Named moves come first, each a turn or a mirror and shown by rows before and after it. Which of them, in which order, take the first row of each pair that follows to the second? Write the first one first, as in the answered first pair.
q_351 (before => after):
[-0.01  1.46  0.56 -1.13  1.28  0.91 -1.30  0.53  0.15  1.67] => [-0.90 -0.91 -1.63 -0.51  0.47  1.68  0.19  1.91  0.55 -0.12]
[ 1.88 -0.01  0.70  1.78 -0.91 -0.85  0.56 -1.30 -0.44 -0.74] => [ 1.71 -0.39  0.29  1.89 -1.07 -0.67  0.79 -0.99 -0.36 -1.00]
[ 1.41 -1.39 -1.06  0.26 -0.46 -0.98 -0.12  0.21  1.78 -0.29] => [ 1.90 -0.07  0.11  0.10  0.03 -1.44 -0.90 -0.47  1.54  0.59]
q_71 (before => after):
[ 0.24 -0.50 -0.49  0.25 -0.63 -0.46 -0.15  0.18  1.20 -0.20] => [-0.33  0.31 -0.08 -0.39 -0.35 -0.47 -0.73  0.67  0.79  0.50]
[ 0.43 -0.53 -0.82  0.40 -1.07  0.45  0.61  0.39  1.20 -0.43] => [ 0.63  0.92  0.30 -0.20 -0.68  0.03 -0.72  0.25  1.33  0.90]
[-1.54 -1.02 -1.24 -0.24  0.08  1.46  1.12  3.48  1.32 -0.79] => [ 2.59 -0.64  0.30  1.09  0.30 -0.87  0.29  0.20  3.73  0.26]
q_653 (before => after):
[ 0.67  2.86  1.29 -0.53 -0.37 -0.75 -1.06 -0.79 -0.94  1.40] => [-1.42  1.87 -0.62 -0.95 -1.26 -0.23 -1.32  2.12  0.22  1.00]
[ 1.30 -0.87 -0.65  1.60 -2.63 -0.50  0.22 -1.27 -0.71 -1.65] => [-0.28 -2.26 -1.89  0.79 -1.59  0.93  0.78  0.74 -0.35 -1.74]
[ 0.17  1.21  1.09  0.96 -0.84 -0.82 -0.55 -1.38 -0.97 -0.34] => [-1.74  0.13 -0.60  0.39 -1.54 -0.12 -0.57  1.24  0.01 -0.70]
[-0.75  0.93  1.15 -2.01  1.88  1.44 -1.66  1.87 -1.32  1.11] => [ 0.51  2.17  2.37 -1.37  0.96  0.19 -2.13  0.02 -1.74  1.13]
Then:
(two moves a pair)
[ 0.80  1.48 -0.02  1.77 -5.17 -3.17 -2.35  0.08  1.98 -0.55] => [-2.23 -3.47 -3.03 -0.34  1.31  2.24  1.12  3.83  1.47 -0.55] : q_351, q_653
[ 1.23  1.30  1.11 -0.79 -0.18 -1.11 -1.78  1.00  1.98  2.27] => [ 1.67 -1.88 -0.19 -0.32  2.77  0.96  1.64  0.21  1.03  0.80] : q_351, q_653
[-0.47  0.51  2.46  1.01  1.18 -0.19 -0.24 -1.00 -0.46  0.32] => [-0.25 -1.06  1.28  1.94  0.27 -0.14  1.02 -1.07 -0.36 -1.21] : q_351, q_653
[-0.83 -0.47 -1.09  1.43 -1.92  0.09 -1.77 -0.54  0.88 -0.21] => [-1.36 -0.30 -1.08  1.13 -1.86  0.51 -1.77 -0.02  0.55 -0.26] : q_71, q_71
[ 0.68 -1.17 -0.27  0.89 -1.51 -0.24 -0.29  0.13  1.50 -0.80] => [ 1.19  0.16  1.55 -0.13  1.11  0.10 -0.94 -0.78  0.73  1.07] : q_653, q_351
[-1.89  2.26  0.17 -1.48  0.56  0.00 -0.85  0.63 -0.71  1.27] => [ 1.27  1.75  0.63 -0.16  0.46 -1.71 -0.90 -1.70  1.04  1.44] : q_71, q_71
[ 2.83  1.08  1.43  0.33  0.12  0.12 -1.32 -1.72  0.60  0.63] => [-1.29  1.13  0.44 -1.24  0.11  2.35 -0.70  1.52 -1.89 -0.10] : q_71, q_351
[-0.11  1.55  2.47 -0.21  0.59 -1.51 -1.97 -0.76 -0.06 -0.11] => [-1.47 -0.21  1.09 -1.01  2.77  0.53 -0.92  1.07  0.06 -0.07] : q_653, q_653
[-1.46  0.55  0.44 -0.49  0.89  0.70 -0.35  1.38  2.51  0.12] => [ 0.21  1.30  1.44  0.00  1.13 -0.11 -0.61 -0.26  2.68  0.43] : q_71, q_351
[ 0.78 -0.36  0.65  0.61  0.55  0.33  1.17 -0.81 -0.20  0.04] => [-0.59  0.93  0.73  0.17 -1.18 -0.21 -0.32  0.58 -0.15  0.40] : q_653, q_71
[-1.40  0.87  0.53 -0.70 -1.21  0.36 -0.82  1.90 -0.50  0.75] => [ 0.74  1.14  1.27 -0.02 -1.16 -1.04 -1.34  0.08  0.78  1.36] : q_71, q_71
[ 0.02  1.03  1.40  0.37 -0.60 -0.42 -0.52  0.24  0.09  0.68] => [ 0.57  0.18  0.82  0.88 -0.87 -0.77 -0.27  0.18  1.11  0.42] : q_351, q_71
[-1.81  0.41  1.04 -1.28 -2.27  0.37 -1.09  0.91 -0.69 -0.71] => [-1.70 -0.19  1.48 -1.83  0.70  1.74 -0.06  0.58 -1.50  0.00] : q_653, q_351
[ 0.14 -0.71  0.32 -1.82 -0.44  0.49  0.19  0.63 -0.42 -0.83] => [ 0.63 -0.13  0.72 -1.45 -1.22 -0.11 -0.10 -0.04 -0.43 -0.90] : q_653, q_653
[-1.29 -0.44 -0.96  0.53 -2.87  0.06 -0.38  2.88 -0.51 -0.18] => [ 0.18 -2.70 -1.67  0.69 -0.06  0.99  0.74  2.55  1.10  0.37] : q_71, q_653
[ 0.37  1.09 -0.25 -1.21 -0.55 -0.32 -0.91  0.59  0.45  0.62] => [ 1.41  0.42 -0.47 -0.46 -0.75 -0.60 -0.35 -0.15  1.10  0.05] : q_71, q_71
[-1.15  0.93  0.01  0.87 -1.06  0.25  1.59 -2.12 -3.60 -2.27] => [ 0.18  1.78  1.11  1.12 -0.79 -0.70  0.71 -3.32 -3.03 -1.43] : q_351, q_71
[ 1.52  0.99  1.22  1.11 -0.28 -1.07  0.78 -2.77 -1.30 -1.14] => [-2.14  2.09  0.67 -0.43 -1.34 -0.02 -0.49  0.69 -2.15 -0.66] : q_71, q_653
[-1.33 -0.80 -1.12  0.36 -1.64 -0.36  0.74  0.52 -0.76 -1.81] => [-1.09 -1.00 -1.42 -0.27 -0.87 -0.54 -0.44  1.92  1.49 -0.29] : q_71, q_653
[-2.34  1.39 -0.65 -0.28 -3.95 -1.33  0.27  0.81 -1.11 -1.83] => [ 0.03  1.10  1.49 -0.39  1.11  0.04  2.07 -2.90 -3.33 -0.98] : q_653, q_653
[-0.56  0.90 -1.02 -2.01 -0.75  0.63 -1.76  2.08  1.54  0.58] => [ 1.91  2.15  1.09 -1.21  0.36 -0.25 -1.52 -1.52  0.23  1.04] : q_653, q_653
[-0.41  0.62  0.64  0.67 -1.01 -0.30 -0.09 -1.24 -2.00 -0.68] => [ 0.27  0.77  0.81  0.86 -1.05 -0.81 -0.48 -1.62 -1.24 -0.32] : q_351, q_71
[ 1.26  1.86  1.05 -0.79  0.76  0.08 -0.45 -0.56 -0.87  0.36] => [ 1.59 -0.26 -0.27 -0.02  0.39  0.63  1.45 -0.87 -1.06 -1.50] : q_351, q_653
[ 0.63  3.68  2.16  0.71 -0.22 -1.26 -1.70 -1.36 -2.08  1.43] => [ 0.26 -1.37 -2.42  2.56 -3.10 -1.14  0.58  1.00  1.25 -1.80] : q_653, q_71
[-0.13  0.01 -0.22  0.27 -2.59 -0.30  0.03  1.45 -0.66 -1.16] => [ 1.58  0.10  1.14  0.20  0.33  0.32  0.99 -1.00 -2.03 -0.64] : q_653, q_653
[ 1.76 -0.86  0.49  0.13  2.57  0.28  0.66 -1.64  0.26  0.64] => [ 0.56 -1.82 -0.47  0.13  2.33  1.21  1.75 -0.63 -0.32 -0.34] : q_71, q_71
[-1.55  0.54 -0.37 -0.61 -1.02  0.20  0.51  0.48 -1.98 -0.70] => [-0.53  1.90  0.93 -0.84 -0.56 -0.61 -0.79 -0.41 -1.29  0.71] : q_71, q_71
[ 2.83 -0.75  0.04 -0.17 -1.65 -0.09 -1.31 -1.15  3.19  0.11] => [ 0.79 -2.44 -1.75 -0.22 -2.19  1.47  0.60  0.42  2.06 -1.75] : q_71, q_71
[ 1.59  0.40  0.29  0.79  1.00 -1.31 -2.55  0.48  1.55  1.65] => [ 0.67 -0.07  0.78  0.40  3.31  0.69 -0.30 -0.58 -2.02  0.51] : q_71, q_653
[-1.33  0.28 -0.32 -0.84 -0.27  1.44  1.06  0.64 -1.25 -1.58] => [-0.58  2.16  1.20 -1.33  0.30  0.63 -0.63  0.18 -0.78  0.16] : q_71, q_71
[-0.16  1.16 -0.81 -0.91 -0.59  0.12 -3.04  2.09  1.60  1.71] => [-0.34 -1.16 -1.73 -1.06  2.21  2.21 -0.70  2.07  0.86  1.13] : q_653, q_351
[-0.63  0.69  0.54 -0.44  0.76  0.69  0.27 -0.11 -1.58  0.84] => [ 0.67  0.08  0.43  0.45  0.63  0.23  0.69 -1.41 -1.24  0.40] : q_71, q_351
[ 0.90  1.96  1.65  0.81 -1.49 -0.86  0.27 -1.94 -1.80 -0.46] => [ 1.21  2.37  1.75  0.59 -1.63 -1.29 -0.65 -1.73 -0.72  0.34] : q_351, q_71
[ 1.54  0.28  0.23  0.44 -0.51 -1.04 -1.12 -0.36  2.37  1.33] => [-0.49  0.85 -0.09 -0.58 -0.39 -0.25 -1.61  1.67  1.73  1.69] : q_351, q_71
[ 1.63  0.03 -0.10  1.41 -3.16 -1.78 -0.77  0.32  3.58 -0.94] => [ 1.89 -0.37  0.54 -0.10  1.52 -0.27 -1.26  0.95  4.51  1.79] : q_653, q_71
[-1.02  0.61  0.10 -0.36 -1.57 -1.10 -1.00  0.02 -0.22 -1.12] => [-1.26  0.81  0.74 -1.42  1.13  0.09 -1.10  0.17 -0.73  0.13] : q_653, q_351
[ 3.20 -1.80 -1.00  1.47 -1.08 -0.74  1.41 -1.32  3.67 -0.29] => [-2.66  2.40  0.69 -2.41  0.19  1.62 -1.09  2.71 -0.48  2.02] : q_351, q_71
[-0.98  1.28 -1.57 -0.03  0.13 -0.33 -0.95  0.39  1.20 -0.23] => [-0.12  1.91 -0.89  0.09  0.22 -0.76 -1.06 -0.62  1.19  0.04] : q_71, q_351
[-0.77 -0.36 -0.54 -0.97  1.13  0.92 -0.23  1.44  0.31  0.76] => [ 0.60  0.94  1.13 -0.70  1.21 -0.07 -0.74 -0.65 -0.34  1.28] : q_351, q_653
[ 0.78 -0.01  0.66  0.88  0.28 -0.04  0.51 -0.50 -0.65 -0.18] => [ 0.53 -0.19  0.07  1.14 -0.91 -0.30  0.37  0.13 -0.16 -0.56] : q_351, q_653
[-0.58  2.50  1.27 -1.13  1.21 -0.51 -2.31  0.46 -2.03  1.10] => [ 3.03 -0.83 -0.54  1.42  0.16 -2.13 -0.92 -1.49  1.67 -0.36] : q_351, q_71
[-1.44  1.04  0.45 -0.35 -1.34  0.26 -0.78  1.08 -1.46 -0.28] => [ 0.41  1.60  1.35  0.17 -1.11 -0.88 -1.50 -0.27 -0.41  0.49] : q_71, q_71
[ 2.17  1.17  1.28  0.14  0.64 -0.97 -0.04 -2.21  0.68  0.24] => [-2.13  1.05  0.00 -1.45  0.53  1.41  0.45  1.18 -1.73 -0.63] : q_71, q_351
[ 0.52 -0.20  0.04  0.53 -0.43 -0.41 -0.12 -0.02  0.24  0.03] => [ 0.24  0.17  0.46  0.08  0.21 -0.25 -0.48  0.06  0.24  0.59] : q_653, q_351
[ 0.59 -0.19  0.73  0.24  2.27 -0.21  0.26  0.99  1.32  1.64] => [ 0.56 -1.43 -0.71  1.33  0.06 -0.57  1.16  1.29  1.92 -0.15] : q_653, q_351
[-1.10 -0.45 -1.24 -0.69 -0.20  1.67 -0.27 -1.01 -1.12 -0.75] => [-0.08 -0.56 -0.88 -0.25 -0.17  1.37 -0.03 -2.20 -1.01 -0.99] : q_351, q_71
[-0.48  0.34 -0.18  0.83 -0.63  0.68  2.12 -0.76 -2.82 -1.93] => [-1.34  2.06  0.90 -0.19 -0.27  0.71  0.72 -0.32 -3.16 -0.45] : q_71, q_71
[ 0.93  0.00  0.27 -0.45  0.85  0.68 -1.33 -1.04  0.44  0.42] => [-0.66 -0.34 -0.76 -0.54 -0.69  0.94 -1.16  0.66  0.17 -0.41] : q_653, q_71
[-0.52 -0.88  0.54  0.05  3.91  1.64  1.44 -1.21  0.14  1.44] => [-2.39  0.06 -1.03  0.53 -2.39 -0.72 -0.99  1.78  2.49  0.48] : q_653, q_653
[ 0.91  0.75  1.50  0.62 -1.13 -0.41  0.32 -2.27 -0.77 -0.26] => [-1.90  1.11  0.81 -0.43 -1.35  0.91  0.14  0.26 -1.74 -0.18] : q_71, q_653
[-0.82 -2.09  0.15  1.33  0.70  0.30  0.53 -1.78 -2.39 -1.78] => [-1.58  0.02  0.35  0.97 -2.33 -1.67 -2.84  0.21 -0.10 -0.54] : q_71, q_653
[ 2.21  0.29  1.13  2.14 -1.33 -0.90  1.12 -2.98 -0.52 -1.40] => [-2.69  2.61  1.05 -0.57 -1.43  0.77 -1.13  1.67 -1.90  0.18] : q_71, q_653
[-0.84 -2.75 -0.43  0.18  1.47  2.59  2.55  0.28 -1.28 -1.49] => [ 1.46 -1.26  0.98  1.57 -0.99  0.14  2.10 -2.85 -1.77 -2.16] : q_653, q_351
[ 1.21 -0.07 -1.78  1.82 -2.77  0.49  0.72 -0.72 -0.13 -1.67] => [-1.26  1.12 -1.63 -0.49 -0.97  1.79 -1.35  2.62  0.36  0.88] : q_71, q_653
[ 1.49  0.22  0.97 -0.76  3.34  0.44 -0.42 -0.98  0.11  1.33] => [ 1.71  1.60  1.76  0.27  0.53 -0.96 -0.32 -2.51 -1.50  0.18] : q_71, q_653
[-1.86 -0.41 -2.10 -1.05 -2.15  0.73 -0.68  2.99  1.93  0.39] => [-0.86  1.14 -0.65 -1.46 -1.68 -0.27 -2.31  2.13  2.42  2.01] : q_71, q_71
[-0.17  0.99  0.70  0.72 -0.26  0.97 -0.11 -0.84 -2.01  0.51] => [-0.37  0.22 -0.18  1.29 -1.73  0.59  0.22 -0.45 -1.26 -0.55] : q_71, q_653
[ 2.06 -1.80 -1.24  0.08  0.29 -0.04  1.09 -1.14  2.57  0.09] => [ 0.20  1.83  1.05 -1.93  0.93  0.09 -1.49 -0.12  1.03  2.47] : q_71, q_653
[ 1.74  0.30  1.18  1.16 -1.90 -1.75  1.07 -2.83  0.28 -0.89] => [-0.60 -2.04 -1.57  0.70 -2.45 -0.32  1.84  0.82  1.34 -1.92] : q_351, q_653
[-0.66  0.26  2.05  0.66  0.97  2.04  1.95 -0.40 -2.78  0.13] => [ 1.68 -0.25  2.21  1.79  0.83  0.70  2.00 -2.00 -1.11  0.17] : q_351, q_71
[ 0.85  0.08  1.43 -0.83  0.28 -0.05 -0.18 -0.76 -0.86  0.90] => [ 0.36  0.04  1.08 -0.46 -0.77 -0.06  0.41 -0.75 -1.68 -0.13] : q_71, q_653
[ 1.15  0.40 -0.12  0.31  0.25 -0.70  0.72 -2.55 -0.93 -0.65] => [-1.43 -0.21 -1.37 -0.45 -0.03  0.71  1.05 -0.10 -1.66 -1.22] : q_71, q_351
[-2.70 -0.30 -1.35  0.53  1.47  1.65 -1.76  1.79 -0.09 -0.03] => [ 1.18 -1.76 -1.45  2.60  0.93 -0.26 -0.88 -1.28  1.90 -0.89] : q_71, q_653
[-0.93  1.23  0.08 -0.76 -1.76 -1.20 -2.37  1.51  1.12  0.78] => [-0.79 -1.25 -0.44 -1.29  2.90  1.66  0.39  1.06 -0.19  0.55] : q_351, q_653
[-0.95  1.44  0.07 -1.12 -0.71  0.12 -0.17  1.42 -0.29 -0.11] => [-0.43  0.84  0.55 -1.20  1.29  0.93  0.74  0.54 -1.03 -0.01] : q_351, q_653
[ 1.96 -0.56  0.47  0.46  0.70 -0.03  0.59 -1.91  1.88 -0.27] => [-0.53  2.18  1.72 -1.19  0.60  0.53 -1.10 -0.38 -0.32  0.98] : q_71, q_653
[ 0.90  0.92  0.44 -0.03  0.54 -0.81 -1.38 -0.41  1.02  1.77] => [ 0.30  0.28  0.34 -0.03  1.78  0.61  0.69 -1.22 -1.72  0.50] : q_71, q_653
[ 1.21  0.81 -0.38  1.12 -1.69 -2.79 -1.02  0.48  2.22 -0.15] => [ 1.29 -0.55 -0.85  0.13  1.56 -1.34 -0.60  1.46  3.34  0.99] : q_653, q_71
[-0.90  0.56  0.07  0.11 -0.77 -0.09 -0.25  0.39 -0.56  0.25] => [ 0.34  0.38  0.45  0.72 -0.74 -0.71  0.00 -0.81 -0.20  0.20] : q_71, q_351
